Each row of this table is followed by its label. One hidden rule gives the labels. It looks at one to three of the table's principal directions, none of them among the few with the most spread.
[-6.318 3.550 0.178 0.667 0.681 0.190 1.595 0.664 -2.003 -0.191 -1.781 -1.134 4.051 0.300
 1.699 1.433 -1.277 2.059 1.192 2.043 1.395 3.181 0.487 0.166 1.309 1.178 0.084 -0.822
 0.529 -0.661 2.289 3.275] B
[0.985 -0.386 -0.050 -0.917 -0.836 -0.435 -0.035 0.209 -1.102 -0.945 1.083 0.595 0.857 -0.887
 -0.044 0.612 -0.523 -1.860 0.398 1.439 0.789 -0.025 0.162 1.087 -1.516 -0.027 1.775 0.387
 -1.274 1.372 0.112 0.316] E
[-0.712 0.526 -0.003 0.128 0.021 -0.478 0.001 0.454 -1.418 -0.580 0.644 0.106 1.356 0.086
 0.526 0.945 -0.596 -0.424 0.577 0.925 0.767 0.269 -0.121 0.810 -0.516 0.403 1.219 0.517
 -0.912 0.408 0.336 0.447] E
[-0.484 0.218 -0.229 0.632 -0.713 0.293 0.479 -0.697 0.306 0.017 -0.902 0.245 -0.041 -0.256
 -1.116 0.117 -0.024 -0.135 0.353 -0.391 -0.378 1.319 0.686 0.918 0.722 -0.645 1.098 0.106
 -0.180 0.380 0.357 -0.284] D
[-0.051 0.658 -0.075 -0.886 -0.089 0.513 -0.072 -0.126 -0.009 -0.017 0.202 -0.461 0.782 -0.131
 0.375 -0.402 0.104 -0.419 0.034 0.381 -0.128 0.639 0.366 0.199 -0.669 -0.013 0.321 0.227
 0.951 -0.195 0.098 0.627] C
[-2.397 -0.051 0.907 -0.203 1.312 1.345 -0.632 1.100 0.444 0.552 0.423 -0.236 1.364 0.747
 1.115 1.046 0.243 0.255 -0.023 0.771 0.287 -0.319 -0.818 -0.841 0.959 1.159 -0.286 -0.396
 -0.119 -0.977 0.627 0.101] B
[-1.570 1.033 0.513 -0.089 0.933 1.116 0.651 0.752 0.084 1.785 -0.534 -0.008 -0.031 -0.180
 0.607 -0.390 -1.155 1.366 -1.337 -0.279 0.086 -0.159 -0.109 -1.448 0.059 -0.188 -1.555 0.710
 1.274 -0.230 1.632 1.203] D
[-0.072 -0.329 0.724 0.021 0.706 -0.039 0.369 0.252 0.649 0.356 -0.319 -0.233 -1.012 -0.431
 0.384 -0.051 -0.378 0.574 -0.957 0.040 -0.148 -0.541 -0.557 -0.822 -0.327 -0.168 -1.448 0.050
 0.663 0.660 -0.334 0.168] E
[0.679 -0.345 0.921 0.149 0.145 0.871 -0.880 0.260 1.321 1.138 -0.285 0.160 -1.483 -0.363
 -0.652 -0.728 -0.299 0.035 -0.643 -0.736 -0.824 -1.067 -0.519 -1.156 0.240 -0.530 -0.945 0.537
 0.019 0.334 -0.093 -0.863] B
[1.432 0.368 -0.760 -1.393 -0.368 -1.543 1.357 0.137 -2.017 -0.689 0.988 -0.072 0.774 -0.392
 1.140 -0.410 -0.744 0.472 -0.532 0.766 0.895 -0.065 0.885 0.907 -2.230 0.448 -0.384 0.521
 1.420 0.649 0.205 1.938] B
[-0.358 0.754 -0.305 1.021 -0.118 -0.641 0.655 -0.959 0.046 0.041 -0.732 -0.479 -0.709 -0.426
 -0.305 -0.450 0.083 0.327 0.323 -1.121 0.143 1.233 0.608 0.422 -0.110 -1.210 -0.469 0.033
 0.548 0.559 -0.157 0.270] E
[-4.445 1.998 1.822 1.816 0.225 2.188 -1.321 0.725 0.717 1.154 -0.937 0.158 1.360 -0.392
 -0.441 1.096 -0.283 -0.080 1.814 1.169 -0.035 2.044 -0.391 -0.202 2.161 -0.681 1.660 -0.499
 -1.934 -0.426 1.319 0.460] C
[-1.367 -1.659 1.064 -0.044 0.389 0.864 -0.361 0.682 0.983 -1.323 -0.172 0.779 0.985 0.375
 -0.411 1.144 0.883 -0.329 -0.484 1.693 0.703 -0.191 -0.726 -0.954 1.646 1.512 1.275 -1.656
 -1.770 -0.852 -0.233 -0.035] E
[-2.173 0.984 0.562 -1.467 -0.578 1.460 1.170 1.354 -1.460 -0.255 -0.608 1.127 2.728 -0.757
 0.084 0.591 -1.347 0.627 -0.331 3.816 0.651 1.372 0.222 -0.445 0.763 1.095 1.973 -0.845
 -0.561 -1.083 1.850 2.726] E
[1.893 -0.339 0.104 -0.120 0.352 -1.133 -0.064 -0.713 0.638 -0.510 -0.393 -0.664 -0.602 -0.602
 -0.142 -0.585 0.227 0.030 -0.172 -0.402 -0.259 -0.731 0.007 0.386 -0.875 0.037 -1.025 -0.011
 0.876 0.974 -1.009 -0.088] B
[-0.043 -0.011 0.450 -0.119 0.065 0.110 0.378 0.540 -0.249 0.267 -0.037 0.558 -0.169 -0.548
 0.015 -0.100 -0.586 0.487 -0.603 0.744 0.380 -0.268 -0.106 -0.605 -0.140 -0.025 -0.223 -0.190
 -0.186 0.074 0.507 0.932] E
[0.121 1.164 -1.420 -0.828 -0.588 -1.479 1.430 0.242 -2.748 -0.647 0.805 -0.007 1.751 0.496
 1.285 0.218 -0.640 1.072 0.400 0.958 0.726 0.751 1.043 1.535 -1.184 0.867 0.438 0.209
 1.044 -0.439 0.702 1.969] C
[-0.261 2.491 1.805 1.290 -1.253 0.677 -1.527 -1.540 1.598 0.441 -2.058 -1.314 -1.145 -2.745
 -2.136 -1.504 -1.173 -2.213 1.602 -0.871 -1.100 2.260 0.367 0.512 -0.910 -3.238 0.735 1.729
 -0.411 3.474 -0.661 -0.673] B
[-0.967 0.486 1.189 -0.372 0.061 1.559 0.178 0.368 1.011 0.755 -0.925 0.290 -0.179 -1.105
 -0.469 -0.292 -0.726 0.026 -0.914 1.117 -0.368 0.614 -0.190 -1.003 0.167 -0.534 0.155 0.014
 0.266 0.328 0.664 0.939] E
[2.255 -0.975 -0.452 -0.760 0.327 -0.543 -0.160 0.023 0.136 0.453 0.967 0.010 -1.608 0.072
 0.337 -1.443 0.071 -0.194 -1.545 -1.758 0.566 -2.104 -0.075 -1.640 -1.409 -0.280 -2.116 0.612
 0.713 0.153 -0.158 -0.289] E
[-2.179 -0.489 -0.372 0.130 -0.749 0.942 -0.543 -0.326 0.387 -1.245 -0.794 -0.017 1.220 0.657
 -0.901 0.736 0.861 -1.595 1.039 0.304 0.387 1.064 -0.211 -0.673 2.085 0.484 1.606 -1.232
 -2.178 -0.819 0.034 -1.424] D
[-0.249 -0.338 -0.495 0.454 1.352 -0.005 0.156 0.703 0.005 1.130 -0.122 0.301 0.087 1.377
 0.608 0.257 0.204 2.265 -0.669 -0.689 -0.122 -1.762 -0.506 -0.946 1.433 1.406 -1.670 -0.575
 0.476 -1.989 0.854 0.010] A
[-2.716 1.629 1.367 1.482 -0.145 0.310 -0.471 -0.049 0.084 0.029 -0.774 -0.395 1.070 -0.950
 -0.251 1.108 -0.502 -0.376 1.887 0.937 0.084 2.117 0.146 1.402 0.480 -0.790 1.326 0.043
 -1.022 1.455 0.374 0.528] C
[-1.822 0.440 -0.121 -1.212 -0.392 0.225 0.015 0.472 -0.524 -1.181 -0.019 -0.555 1.768 0.392
 0.929 0.240 0.162 -0.568 0.187 1.390 0.741 0.676 -0.010 -0.819 0.001 1.231 0.180 -0.900
 -0.172 -0.415 0.167 0.890] C
[-5.237 2.076 1.670 2.670 0.024 1.733 -0.776 -0.335 0.775 0.463 -2.028 -0.674 0.966 -0.466
 -1.095 1.147 -0.435 -0.482 2.251 0.000 -0.123 3.247 -0.339 0.129 2.664 -1.540 1.609 0.025
 -1.930 0.526 0.574 -0.785] E
[3.260 -0.363 -0.486 -0.046 -1.494 -0.842 -0.575 -1.052 0.614 -0.094 -0.656 0.186 -1.760 -0.910
 -1.670 -1.337 0.098 -0.614 0.685 -0.707 -1.257 -0.586 0.411 0.622 -0.300 -0.947 -0.038 -0.034
 -0.291 0.885 -1.012 -1.201] B
[1.393 -1.489 -2.277 0.159 1.306 -1.459 1.463 -0.375 -1.057 -0.528 2.313 -0.395 -1.610 2.733
 2.026 0.396 1.156 0.744 -2.192 -2.711 0.348 -0.765 -0.202 0.261 -1.588 0.100 -0.883 1.435
 2.220 -1.424 -1.466 -1.012] C
[-1.723 2.071 0.110 1.183 -1.130 -0.318 0.239 -0.835 -0.581 -0.304 -1.931 -0.737 0.425 -0.684
 -1.001 -0.252 -0.947 0.133 1.645 -0.039 -0.444 2.303 0.500 0.687 0.847 -1.098 0.630 0.279
 -0.413 0.918 0.040 -0.011] B
[0.965 0.521 0.021 -0.453 0.741 -1.625 0.896 -0.292 -1.799 0.065 1.233 -1.235 -0.591 -0.906
 1.400 -0.817 -1.511 -0.606 -0.804 -1.641 1.383 -0.438 0.174 0.015 -3.292 -1.394 -2.073 2.581
 1.686 2.571 -0.274 0.374] D
[0.164 -1.724 -0.899 -1.266 -0.153 -0.888 0.050 0.847 -1.404 -2.805 0.878 0.602 2.006 1.438
 0.661 1.309 0.657 -0.700 -0.330 2.274 1.267 -1.146 -0.872 -0.637 0.487 2.779 1.618 -1.469
 -2.008 -1.551 -0.714 -0.104] C
[1.194 0.349 1.928 0.220 1.442 0.189 -1.233 1.365 0.301 1.519 0.908 0.128 -0.792 -0.501
 0.653 -0.619 -1.162 1.110 -1.177 -0.015 -0.101 -2.275 -0.909 -1.031 -1.312 0.124 -1.487 1.581
 0.648 0.640 0.139 0.812] C
[1.811 0.693 0.968 -0.605 1.073 -0.632 -0.124 0.757 -0.803 1.399 1.122 -0.671 -1.178 -0.885
 1.238 -1.005 -1.996 0.445 -1.430 -0.798 -0.004 -1.874 -0.556 -0.570 -2.974 -0.768 -2.319 2.854
 1.901 1.981 -0.055 0.548] B
[2.094 -0.627 1.102 -0.340 0.129 0.254 0.018 0.953 0.083 0.810 0.592 1.638 -0.390 -1.005
 -0.479 -0.350 -0.531 1.196 -0.968 1.532 -0.111 -1.265 0.167 0.213 -0.406 0.298 0.437 -0.169
 0.014 -0.207 0.593 1.624] B
[1.609 -1.491 -0.450 -1.843 0.493 0.249 0.571 0.948 -0.727 -0.016 1.965 1.280 1.378 0.278
 0.923 0.844 0.413 0.007 -0.940 1.687 0.587 -1.302 0.287 0.990 -0.951 1.594 1.027 -0.382
 0.431 -0.940 0.848 1.213] D
[-0.811 0.250 1.402 0.187 0.288 1.601 -0.998 0.602 0.815 0.992 0.057 0.418 0.232 -0.677
 -0.427 0.169 -0.235 -0.421 0.322 0.767 -0.304 0.102 -0.407 -0.302 0.563 -0.440 0.751 0.134
 -0.709 -0.035 0.523 0.006] E
[-0.297 0.584 1.056 0.453 -0.361 1.373 -1.158 -0.163 1.531 1.004 -0.651 0.255 -0.318 -1.264
 -1.099 0.017 -0.040 -1.111 0.944 0.472 -0.865 0.573 -0.064 0.368 0.395 -1.088 0.974 -0.109
 -0.887 0.815 0.399 -0.319] B
[0.942 -0.210 0.236 0.750 -0.636 -1.188 -0.284 -0.887 0.236 -0.522 0.212 -0.335 -0.626 -0.579
 -0.604 -0.314 0.318 -0.713 0.789 -1.374 0.280 0.445 0.915 1.415 -0.891 -0.784 -0.059 0.502
 -0.053 1.929 -0.609 -0.415] E
[0.530 1.481 0.747 1.139 0.429 -0.384 -0.332 -0.971 0.932 1.140 -0.942 -1.283 -1.436 -0.835
 -0.385 -1.444 -0.547 0.675 0.021 -2.217 -0.750 0.433 0.431 0.197 -0.903 -1.666 -1.777 1.564
 1.869 1.564 -0.403 -0.029] B
[-0.643 -1.068 0.409 1.124 -0.149 -0.331 0.631 -0.236 0.978 -0.402 -0.255 0.369 -1.709 0.097
 -0.333 0.221 0.668 0.447 -0.723 -0.750 0.258 0.588 0.121 -0.399 0.543 -0.580 -0.476 -0.750
 -0.260 0.443 -0.638 -0.179] C
[1.301 -0.887 0.173 -0.565 0.076 0.197 -0.987 -0.091 0.626 -0.393 0.768 0.158 0.741 -0.035
 -0.295 0.467 0.585 -1.342 0.312 0.225 -0.142 -0.756 0.028 1.114 -0.506 0.676 1.195 0.264
 -0.459 0.517 -0.225 -0.712] A
[0.077 1.432 0.265 -1.296 -1.034 0.538 1.298 0.676 -1.027 1.458 0.243 0.082 -1.445 -1.013
 0.778 -1.782 -1.680 1.034 -1.362 0.246 -0.331 0.813 0.683 -1.208 -1.758 -1.531 -1.610 1.180
 2.225 0.516 0.671 1.973] C
[-1.990 1.822 0.699 0.750 0.822 0.795 0.189 -0.108 0.514 1.629 -1.231 -0.993 -0.210 -0.457
 0.293 -0.684 -0.823 1.122 -0.108 -1.054 -0.270 0.810 0.039 -0.882 0.303 -0.998 -1.795 0.710
 1.423 0.294 0.884 0.635] B
[1.888 -2.005 -1.036 -0.603 0.181 -1.454 0.583 0.210 -0.864 -1.661 0.893 0.637 0.411 1.046
 0.282 1.071 0.420 0.010 -0.747 0.663 0.409 -1.563 -0.408 0.725 -0.255 1.804 0.761 -0.345
 -0.618 -0.395 -0.792 -0.610] B
[-1.619 1.184 -0.644 1.613 -0.428 -1.495 -0.136 -1.897 0.101 -1.022 -1.073 -2.106 -0.615 -0.322
 0.005 0.167 0.467 -1.621 2.244 -1.986 0.187 2.052 0.126 0.893 -0.231 -1.832 -0.716 0.069
 -0.393 2.034 -1.374 -1.650] B
[-0.291 -0.649 0.469 0.052 0.781 0.207 0.063 0.707 0.705 0.651 0.073 0.303 -0.781 0.551
 0.509 -0.611 0.454 1.646 -1.280 -0.518 0.420 -1.200 -0.165 -1.868 0.661 0.725 -2.055 -0.937
 0.590 -1.141 0.340 0.770] E
[-0.623 1.218 0.109 1.092 -0.867 -0.465 -0.642 -1.528 0.270 -1.068 -0.985 -1.247 0.273 -0.663
 -0.952 0.144 0.167 -1.683 2.106 -0.488 -0.598 2.281 0.335 1.803 -0.097 -1.411 1.550 0.585
 -0.541 1.647 -1.222 -1.184] C
[-0.127 0.424 -1.365 0.657 -0.029 -0.597 1.262 -1.041 -0.353 0.465 -0.979 -0.448 -0.659 0.435
 -0.308 -0.544 -0.031 0.989 -0.112 -1.952 -0.191 0.640 0.652 0.160 0.564 -0.701 -1.113 0.264
 1.124 -0.335 0.335 -0.454] A
[-1.842 -0.418 -0.674 -0.157 0.113 0.690 -0.783 0.423 -0.460 -0.137 0.826 -0.480 0.511 1.786
 0.748 0.377 0.535 -0.909 0.347 -1.221 0.492 -0.337 -0.644 -1.375 0.978 0.539 -0.301 0.201
 -0.870 -1.239 0.030 -1.821] E
[-1.232 1.215 0.799 -0.294 -0.777 2.177 -1.445 -0.084 0.752 0.063 -1.346 0.259 2.114 -1.069
 -1.612 0.489 -0.185 -1.678 1.956 2.405 -1.003 1.376 -0.307 0.586 1.668 -0.079 3.116 -0.635
 -1.939 -0.480 0.664 -0.356] B
[-0.306 1.016 -0.406 1.047 -0.957 -0.126 -0.536 -1.000 -0.091 0.577 0.082 -0.682 -1.241 -0.266
 -0.472 -0.671 -0.034 -1.262 1.311 -2.230 -0.243 1.274 0.575 0.574 -0.506 -2.224 -0.057 1.180
 -0.176 1.208 -0.292 -1.329] E
[5.930 -3.686 -1.733 -1.700 0.439 -3.293 0.739 -0.991 -0.575 -2.294 2.520 -0.303 -2.031 0.472
 0.950 -0.653 1.273 -1.410 -1.865 -1.768 0.989 -3.147 -0.130 0.485 -3.381 0.547 -1.667 0.512
 1.185 1.211 -2.776 -1.480] E
[1.240 -1.241 -0.612 -0.657 0.358 -0.089 -0.461 0.876 -0.491 0.065 1.750 0.972 0.413 1.077
 0.723 0.584 0.727 0.092 -0.336 0.420 0.368 -1.759 -0.263 0.086 -0.137 1.331 0.405 -0.442
 -0.562 -1.424 0.261 -0.028] B
[-1.368 0.707 -0.450 -0.036 0.033 0.101 1.237 0.191 -0.337 0.454 -1.120 -0.123 -0.058 0.277
 0.378 -0.215 -0.492 1.651 -0.586 0.183 -0.136 0.524 0.081 -0.945 0.830 0.230 -1.221 -0.598
 0.925 -0.841 0.700 0.899] B
[-1.950 0.890 0.868 0.499 0.704 0.669 0.617 0.656 0.097 1.065 -1.187 0.004 0.051 -0.211
 0.177 -0.096 -0.981 1.830 -0.652 0.345 -0.003 0.215 -0.305 -1.298 1.015 0.085 -1.277 -0.114
 0.552 -0.380 1.015 1.049] B
[-2.328 -0.171 -1.080 0.478 -0.683 0.336 -0.152 -0.688 -0.293 -1.157 -0.246 -0.202 2.200 1.277
 -0.352 1.544 1.519 -0.862 2.458 0.198 0.063 1.963 0.533 1.753 2.315 0.796 2.222 -1.432
 -1.388 -1.321 0.069 -1.320] B
[-4.093 0.349 1.328 2.563 -0.241 0.738 -1.010 -0.718 1.350 -1.200 -1.329 -0.344 1.220 -0.127
 -1.304 2.141 0.799 -1.680 2.317 0.163 0.337 2.797 -0.077 1.423 2.213 -0.510 2.720 -0.727
 -2.819 1.336 -0.253 -1.349] E
[-1.241 -1.029 -0.342 0.759 -0.630 0.335 -0.583 0.604 0.623 -0.421 0.210 1.054 -0.311 1.479
 -0.238 0.471 1.507 0.521 0.183 -0.040 0.355 -0.236 -0.020 -1.120 2.072 1.050 0.391 -2.107
 -1.824 -1.963 0.141 -0.278] C
[1.786 -0.818 -0.620 -1.784 1.570 -0.585 -0.384 0.317 -0.510 -0.277 1.240 -1.280 -0.172 0.825
 1.775 -0.902 0.002 -0.452 -1.478 -0.902 0.518 -2.675 -1.286 -2.085 -1.658 0.869 -2.577 0.896
 1.420 -0.616 -1.004 -0.801] B
[0.380 0.652 -0.132 0.289 0.173 -0.174 0.164 0.096 -0.653 0.340 -0.173 0.338 0.661 -0.121
 -0.196 0.116 -0.551 0.676 0.140 0.363 -0.031 -0.102 0.173 0.667 0.021 0.182 0.595 0.404
 0.006 -0.236 0.642 0.612] B
[-2.734 2.018 0.879 0.449 1.005 0.142 0.801 0.331 -0.301 0.956 -1.516 -1.286 0.424 -0.350
 0.934 -0.454 -1.476 1.840 -0.468 -0.277 0.206 0.743 -0.189 -1.325 0.177 -0.149 -2.408 0.638
 1.655 0.561 0.871 1.359] B
[0.790 -1.184 1.053 -0.322 0.967 0.662 -1.261 0.452 1.266 -0.600 -0.213 -0.085 -0.035 0.147
 -0.300 0.466 0.223 -0.588 -0.536 1.120 -0.712 -1.566 -1.682 -0.981 0.614 1.018 0.386 -0.169
 -0.853 -0.382 -1.250 -1.304] B
Which label does each new row get?
[-2.221 -0.249 0.928 -0.273 0.514 1.488 -0.247 1.889 -0.115 0.606 0.740 1.355 1.599 0.694
 0.706 1.205 0.006 0.948 -0.528 2.004 0.736 -0.420 -0.306 -0.860 1.243 1.684 0.853 -1.070
 -1.069 -1.620 1.677 1.513] -> E
[-0.231 1.284 -0.034 -0.250 -0.271 -0.444 1.376 -0.785 -0.328 0.105 -1.425 -0.849 -0.505 -1.433
 -0.137 -0.950 -1.269 0.133 -0.507 -0.189 0.035 1.200 0.409 -0.290 -1.070 -1.341 -1.129 0.680
 1.380 1.586 0.142 0.940] -> D
[-1.631 -0.490 0.735 0.987 -0.087 0.499 -0.758 0.065 0.183 -0.880 0.543 0.511 1.451 0.042
 -0.526 1.925 0.547 -1.588 1.351 0.850 0.578 1.125 -0.013 1.728 0.693 0.189 2.885 -0.138
 -2.176 0.681 0.095 -0.671] -> E
[-0.168 -0.565 1.402 -1.247 0.715 0.565 -0.070 1.173 -0.809 -0.525 0.762 0.445 1.680 -1.039
 0.391 1.011 -1.374 -1.181 -0.703 2.394 1.001 -0.821 -0.871 -0.142 -1.069 0.794 1.179 0.889
 -0.922 1.234 0.487 0.652] -> D
[-1.145 -0.753 0.058 -1.133 -0.388 0.777 -0.265 0.489 -0.674 -1.306 1.259 0.400 2.061 0.003
 0.415 1.630 0.361 -2.369 0.750 2.055 0.868 0.776 -0.209 0.881 -0.260 0.657 2.674 -0.383
 -1.669 0.131 0.108 -0.200] -> E
[-0.007 0.887 -0.097 -0.157 -1.138 -0.137 -0.274 -1.162 -0.162 -0.656 -0.128 -0.846 0.482 -0.984
 -0.573 -0.294 -0.008 -2.007 1.479 -0.330 -0.087 1.885 0.855 1.556 -1.016 -1.359 1.265 0.745
 -0.029 1.701 -0.468 -0.453] -> E
[-3.753 1.221 0.164 0.647 0.289 0.263 0.239 0.561 -1.080 0.026 -0.248 -0.685 1.066 0.542
 1.098 0.779 -0.498 0.248 0.858 0.150 0.949 1.217 -0.423 -0.943 0.900 -0.027 -0.561 -0.243
 -0.673 -0.298 0.678 0.223] -> E
[0.577 -0.376 -1.153 -0.212 -0.663 0.006 0.726 -0.537 0.196 0.280 -0.302 0.316 -1.133 0.315
 -0.468 -1.202 0.566 0.381 -0.789 -1.404 0.161 0.055 0.751 -1.040 0.347 -0.495 -0.948 -0.609
 0.539 -0.920 0.351 0.056] -> E
[0.958 -0.179 -1.361 -1.511 -0.169 -0.873 1.027 -0.367 -1.498 -0.979 0.681 -0.452 0.916 0.108
 0.786 -0.200 -0.200 -0.807 -0.435 0.044 0.797 -0.035 0.383 0.319 -1.485 0.322 -0.002 0.487
 0.844 0.165 -0.028 0.317] -> D
[0.432 -1.800 -1.341 -0.037 -0.422 -0.064 -0.200 -0.257 0.173 -0.658 1.252 0.586 -0.462 1.579
 -0.038 0.159 1.817 -0.757 -0.145 -1.466 0.618 -0.472 0.344 -0.305 0.698 0.444 0.378 -0.910
 -0.839 -1.474 -0.314 -1.300] -> E
[1.401 -1.069 -1.209 -0.422 0.221 -2.044 -0.118 -0.610 -0.786 -1.715 1.615 -0.985 -0.203 1.049
 1.264 -0.138 1.201 -1.019 0.034 -1.486 1.158 -0.868 0.062 0.180 -1.641 0.477 -1.002 0.056
 0.343 0.303 -1.576 -0.751] -> C
[1.395 -0.750 0.343 -1.763 0.488 0.036 0.029 0.651 -0.875 -0.675 1.680 0.108 0.801 -0.465
 0.938 0.263 -0.586 -1.433 -1.054 1.306 0.729 -0.938 -0.462 0.105 -2.222 0.412 0.765 1.161
 0.281 0.796 -0.303 0.464] -> E
[-0.940 -0.563 -0.837 -1.078 -0.536 1.321 0.589 0.497 -0.613 -0.420 -0.008 1.277 2.139 0.545
 -0.414 1.059 0.324 -0.339 0.110 1.999 0.224 0.582 0.232 0.327 1.523 1.290 2.460 -1.182
 -1.147 -1.930 1.310 0.387] -> D
[2.638 -2.009 -1.648 -1.663 -0.988 -0.855 1.613 -0.190 -0.921 -0.945 0.499 0.860 -0.898 0.687
 -0.364 -1.161 0.098 0.374 -2.131 -0.829 0.475 -1.151 0.751 -0.890 -0.548 0.704 -0.607 0.052
 0.856 -0.704 -0.161 -0.123] -> D
[2.044 -2.296 -1.117 -2.751 -0.354 0.548 0.506 0.461 0.125 -0.252 0.973 0.877 0.110 0.377
 0.293 -0.364 0.801 -0.627 -1.272 0.854 0.075 -1.826 -0.037 -1.049 -0.092 1.400 -0.492 -1.252
 0.324 -1.354 0.234 -0.254] -> D
[-0.211 -0.419 0.455 1.922 -0.810 0.378 -1.049 -0.390 1.103 -0.276 -0.278 0.857 -0.695 0.213
 -1.552 1.185 0.899 -0.554 1.533 0.211 -1.126 1.057 -0.090 1.765 1.597 -0.590 2.652 -0.480
 -2.034 -0.031 -0.817 -1.500] -> C
[3.415 -0.132 -1.470 -1.521 -0.991 -1.085 0.398 -0.443 -0.552 0.453 1.081 -0.365 -2.488 -0.005
 0.605 -2.381 -0.114 -0.160 -1.291 -1.830 -0.401 -1.223 0.569 -1.013 -2.516 -1.100 -2.312 0.958
 2.037 0.249 -0.809 -0.036] -> C
[-0.088 -0.137 -1.232 -0.629 -1.125 1.051 -0.034 0.084 0.516 0.672 -0.828 0.749 -0.290 0.758
 -0.747 -0.793 0.755 0.620 0.128 0.016 -0.821 -0.171 0.298 -1.330 2.020 0.494 -0.265 -1.744
 -0.405 -2.371 0.819 -0.286] -> B
[-1.504 1.145 1.458 2.093 -0.813 0.858 0.193 -0.438 1.633 0.926 -2.789 0.358 -1.983 -1.303
 -2.064 -0.703 -0.757 1.313 0.181 -0.034 -1.265 1.752 0.026 -0.772 1.966 -1.812 -0.087 -0.476
 -0.550 0.627 0.013 0.137] -> C
[2.405 -1.280 0.960 -0.414 0.873 0.634 -1.297 0.944 0.771 0.833 1.681 1.077 -0.412 -0.004
 0.101 0.164 0.514 0.094 -0.512 0.780 -0.529 -2.095 -0.599 0.352 -0.481 0.599 0.542 0.158
 -0.159 -0.723 -0.292 -0.050] -> C
[-1.240 0.820 0.542 0.581 -0.166 -0.671 0.769 0.004 -1.149 -0.999 0.050 0.253 2.048 -0.658
 0.109 1.431 -0.405 0.206 1.109 1.856 0.741 1.894 0.805 2.589 -0.337 0.309 2.231 -0.078
 -0.379 0.985 0.422 1.699] -> B
[-1.500 1.297 0.046 0.741 -1.433 -1.011 1.823 0.166 -1.270 -0.945 -0.805 0.868 0.626 -0.665
 -0.142 0.686 -0.806 1.344 0.134 1.977 0.527 2.494 1.298 1.550 -0.237 -0.027 1.601 -0.723
 -0.208 0.805 0.732 2.839] -> C
[0.922 -0.798 -0.240 -0.475 -1.176 0.094 0.121 -0.035 -0.387 -0.935 0.300 1.274 0.764 -0.544
 -1.028 0.569 0.202 -1.088 0.494 1.592 0.242 0.428 0.483 1.184 0.168 0.236 2.535 -0.698
 -1.597 0.048 0.224 0.206] -> E
[-0.707 0.595 0.061 -1.020 0.470 -0.207 0.405 1.704 -2.247 0.414 1.701 0.499 1.898 0.539
 1.758 0.575 -1.208 0.904 -0.618 1.137 1.313 -0.908 0.161 -0.006 -1.239 1.422 -0.128 0.897
 0.343 -0.245 1.609 1.981] -> E
[2.218 -0.741 0.628 0.246 0.153 -0.214 -0.692 -0.787 1.801 0.021 -0.522 -0.076 -1.310 -0.905
 -1.058 -0.805 0.664 -0.272 -0.214 -0.532 -0.740 -0.729 0.020 0.229 -0.283 -0.467 -0.410 -0.286
 0.307 0.761 -0.992 -0.449] -> B
[-0.293 0.237 1.590 -0.361 0.331 0.838 0.347 1.154 0.359 0.936 -0.627 0.717 -0.328 -1.118
 -0.140 -0.271 -1.452 1.169 -1.466 1.473 -0.119 -0.623 -0.391 -1.208 -0.144 0.168 -0.676 0.249
 0.316 0.599 0.877 1.530] -> E
[0.213 0.090 1.384 1.604 0.565 0.132 -0.652 -0.055 0.892 1.067 -0.011 0.033 -1.559 -0.702
 -0.629 0.151 -0.662 0.004 -0.055 -1.136 -0.523 -0.229 -0.359 0.516 -0.363 -1.362 -0.187 1.513
 -0.170 1.699 -0.300 -0.848] -> E
[-4.561 2.225 1.647 1.924 -0.993 2.053 -1.597 -0.550 1.438 -0.035 -2.888 -0.835 1.019 -0.738
 -1.909 0.315 -0.176 -1.047 2.767 0.667 -0.870 3.154 -0.404 -0.537 3.223 -1.201 1.788 -0.821
 -2.393 0.207 0.128 -1.133] -> C
